One turn sends every row of this set to another row. A few are shown first. Where does it send the rows asked after them?
fef: [  4   7  17  -8 -21 -18   1  11  12  -9  15 -13  18  -4 -22  24  -4  10
  -7 -26  15  20   6  -3  18  10  11  17 -31  -3  17]
Nedon: [  3  10  16 -27 -21 -11   6  -7  12   0  10 -25  13   1 -12  29 -19   5
 -33 -11  16  23  -2 -19  18 -13  -4  17  -8  -2  -7]
Niso: [ 13   3   6 -16 -12  -2 -16   5   5   4  15 -30  20  -1  12  28 -12  19
   2  -8 -10   8  10 -11  37  -9  -1  11 -15   0   0]
Meso: [ 26   4  19  -6  -4 -14 -11  15  -3 -10  -6 -11   5  -5  12   6 -13   0
  -8   3   8  26  -5 -17   7  -8  12   5  -1   8   2]
Tep: [  2   0  20   5 -27  -8   9  10  17 -10  -7  -7  13 -13 -17  23  -8  12
  -7 -14  16  13  -5   8  13   4   4  18 -23   0  17]
nol: [  4  14   6 -19 -16 -20 -11  12  30  -2  10 -24  13  -9 -12  26 -10  -4
  -7  -9   9  23   0   3  22 -12   2 -14  -1  21  23]
kigi: [ 13   2   8 -11   2 -12   8  11   1   8  -7 -20  12   5  19  17 -12  17
  -1   5  12   6 -13  -6   6 -12  13   9  -8   8   3]
lerus: [ 15   1  18 -23 -32  -5  12  -3  12  -4  -3 -24   8 -11  -6  23 -22   3
 -27 -16  22   4 -11 -18  28 -11   3  12  -7   6  -7]
zul: [ 29   7  25  -8 -22   0 -11   8   9 -10  -8 -25   8   5   3  13 -11  -9
 -21 -25  12  -2 -11 -15  22  -2   5   6  -1   5  -2]
nafo: [  3  10  19 -12 -10   1  -1   1  -7  -1  10  -3   3 -10 -19  27 -18  14
  15 -10  11   9 -10   5   7  -5 -14  20 -17   3   0]
reke: [ 13  13  12 -22 -11  -7  -1  18  -4  -6  10 -38  14   6 -17  15 -18  -1
   6 -20  14   5  -8  15  17  12  -3  15 -22   6   3]
niled: [  5  10   5 -23 -15 -13 -15  17  29  -6   9 -15  20 -20 -23  21  -9  -2
 -17 -11  14  18  -7   2  22 -12  -3   1  -4  11  26]
Desok: [ 14  10   9 -24 -21 -12 -17  13  26   2   7   0  10 -19 -12  18  -8   6
  -1  -3  21  16   0  -6  21 -16   5   0   0  24  22]
fipu: [  5  11   7 -29 -17 -15 -11   5  23  -3  14 -14   9 -21 -15  28 -16  -3
 -13 -15  12  18  -5 -13  29 -21   0 -10   0  16  18]
leb: [ 19   9   8 -27  -4 -11  -2  19 -10   0   9 -26  11  -1  -4   7 -19   7
   9   5  21  15  -6   6  10   3   0  18 -12  13  -5]
zuzo: [ 15  14  18 -24 -22   2   1  -2   1   4   9 -34   3  11  -8  25 -20   2
   4 -20  17  -6 -10   4  22   0 -11  10  -9  12 -12]
Rugil: [ 19   3  19   3 -12   1 -26  -4  17  -4  18 -25  12   8  10  21  -7   0
  -6 -16  -5  16   8  -9  21  -6   0  -2  -5   7  -4]
Zeza: [  8  15  11 -16  -6 -18  -5  20  -4  -4   5 -26  22   7  -3  29  -8  13
   0 -20  -5  14   4  -7  24   5   5  14 -27 -10  17]
Roku: [ 15  -6  10  -7 -18 -19   9   8  11  -2   1 -23   7  -9  13  16 -17  13
   1   9  14  26   5  -4  19  -6  15   1 -11  21   0]
Besig: [  7  -3  14   3  -8   5   0   8  10   4  -5  -6  17  -5   2  22  -4  21
   2 -11   9  -9 -15   3   8  -6   4  18 -17  -3  12]
gofo: [ 22   9  19  -8  -5 -14 -20  20   2 -15  10 -20  18   5  -8   9  -3  -6
 -12 -24   7  20   1 -11  13   8  11  10 -17  -5  12]
dagev: [ 10  12  23 -11  -3  -6 -16  -2   2  -9   7  -9  10  -2  -7  23 -14  -1
 -25 -14  -1  27  -6 -23   6 -17  -5  11  -4 -10  -1]
seri: [  5   5  14 -10 -12   2  -5  -5   1   1  19 -27   3  -4  -5  29 -24  11
  20  -9   0   9  -2   9  21  -8 -13   3 -15  13  -8]
ras: [ 11  18  11 -28 -23 -13 -11  12  30   5  -1 -14  11  -4 -12  21 -11  -2
 -16  -4  24  14  -5  -3  18 -16  -2   1   7  22  18]
Baz: [ 11  -6   6  -8 -18 -10  -8  -1  21   2  24 -24  16  -5   8  20 -10  16
  -1   3   9  27  18  -4  25  -5   6   8 -14  14  -3]
kene: [ 17   4  16 -20 -13  -3   8   4   2   4  -4 -21  10   3   6  23 -12  10
 -11 -23  17 -18 -20 -16  20 -10  12  11 -12   0   2]
sosi: [  6  20  16 -21 -26 -17  -7   9  26   2   2  -2   5  -8 -18  29  -8   1
  -4 -18  21  11  -4  -6  19 -12   4  -6  -3  20  25]
bimo: [ 12   4  29  16 -16   2 -12   4  11 -11  -8   1   5  -5  -3  23  -6   3
  -2 -17   0  11  -8  -4   7  -6  -2   6  -8   0  10]
dok: [  3  15  11 -23  -8  -5  -6   6   1   1   0 -26  22   3  -5  34 -15  14
 -21  -8  -7  15  -3 -13  20 -14 -13  24 -11 -16   2]
kimir: [  8  10  11 -32  -2  -5   0   7 -13  -4  10 -21  10 -12 -17  19 -30   6
  -4  -1  11  17 -13  -3  11 -14 -12  21 -12   0  -8]

Zeza turns into kigi
Nedon turns into Tep
And these:
Meso turns into dagev
fipu turns into sosi
reke turns into leb

One turn sends every row of this set to another row. A few are shown first. Where does it send the rows asked after them?
sil: [-11 -16   0  -2 -13 -19   5   3   1 -19  10  -2  -6]
zened: [-11 -16   1   1  -6 -16   1   3   1 -26  11   2  -4]
paf: [-11  -3  17 -15  -2  -5 -12  -5  10  -6  13  -6   3]
zuvaf: [ 15   5  -1   4  12  10  -2   3   0  -8 -14  -3   4]
doka: [ 17 -10   8 -11   9   3   3   6   1 -21   7  11   2]
bos: [  5   3   5  -1  -4   9  -1   1   0   5 -20 -10   0]
fak: [-12  -4  15 -11  -5  -1   3   5   7  15   0  12   9]
madet: [  8   4   2  -7   6  10   3  16 -14  -1 -11  -4   5]
vidas: [  6   4   5  -6   9  12  -1  16 -14  -5 -12  -2   6]
lene: [ 20 -10   3 -16  -5  -5  14   7  -1  -4   5   3  -3]
leded: [ -4   9 -13 -10   7   3  -2  -4   6  -2 -16  -9   7]
Tepak: [  3 -12  17 -20 -15   1   4   3   2   2  -2   0  -6]
pof: [  1  -1   9 -10  12  -5 -10  -3   9 -17  20   0   7]
davu: [ -4   9 -13  -9  10   5  -4  -4   6  -5 -15  -7   8]
lov: [ 16   5  -4   1   3   5   5   4  -1   2 -15  -9   1]
mefe: [  4   4   5  -8   2  11   1  16 -14   2 -14  -5   4]
zesuz: [-15   2  -8  11 -10 -19   2   9   8 -16  -2   1  -2]
Tepuz: [-11  -4  -4   2 -10 -24   2   9   9 -22   2  -4  -5]
Vuni: [-12  -4  12  -5  10   6  -5   8  -3  -2   7  20  13]
dume: [ -1  -3   0 -10  -1  -7  13  11  -6  15   8  11   8]
gugu: [ 11   0  -1 -13   6 -15   3   0   6  -7  22  -5   5]
ver: [  0 -12  22 -14  -1  10  -7   2   4 -15   0   8  -1]
pud: [ -6   9 -12 -10   8   5  -4  -5   7  -3 -16  -8   7]
led: [  2   3   7  -7   4  13  -2  15 -13  -2 -14  -3   5]
tavuz: [-17   2  -7  11 -10 -17   0   9   9 -17  -3   2  -3]
Gitiz: [-14 -16   3  -1 -11 -16   0   2   2 -22   9   0  -5]
guf: [  4   3   7   2   5  14  -8   0   2  -6 -18  -5   3]
zulo: [ 3 -3 -1 -4 13 -2  7 11 -6 -1 12 19 14]
ror: [ -7 -15  -3   0  -8 -19   5   4   0 -23  12   0  -5]
Gefa: [ -2   9 -15  -9   9   3  -2  -4   6  -3 -15  -8   7]
miruf: [-9 -4 15 -5 10  5 -4  5  7 -2  3 20 15]
rege: [-10  -4  -4   2  -7 -23   1  10   8 -25   3  -2  -4]
Vomo: [-14   2 -10  12  -8 -19   2   9   8 -19  -1   2  -2]
zegus: [-15  -4  -1   2 -11 -22  -1   9   9 -23   1  -3  -5]
mik: [-15  -5  12 -11  -5   1   1   8  -4  13   3  12   8]
dor: [  0  -2   7 -18  -8 -14   1  -3   8   5  16 -11   0]
Padot: [-13  -4  -2   3  -7 -22  -2   9   9 -26   1  -2  -4]
muzig: [  4  -2   1 -10  -1  -9  15   8   4  15   6  12  10]
dinoz: [ 6 -2  1 -3 15 -3  7  8  5 -1  9 19 16]
zofo: [-16   2  -7  12  -8 -17  -1   9   9 -20  -2   3  -1]

dume turns into mik
ror turns into sil
And these:
dinoz turns into muzig
guf turns into zuvaf
lene turns into Tepak
zofo turns into Vomo
pud turns into davu
zegus turns into Padot
gugu turns into dor
madet turns into mefe

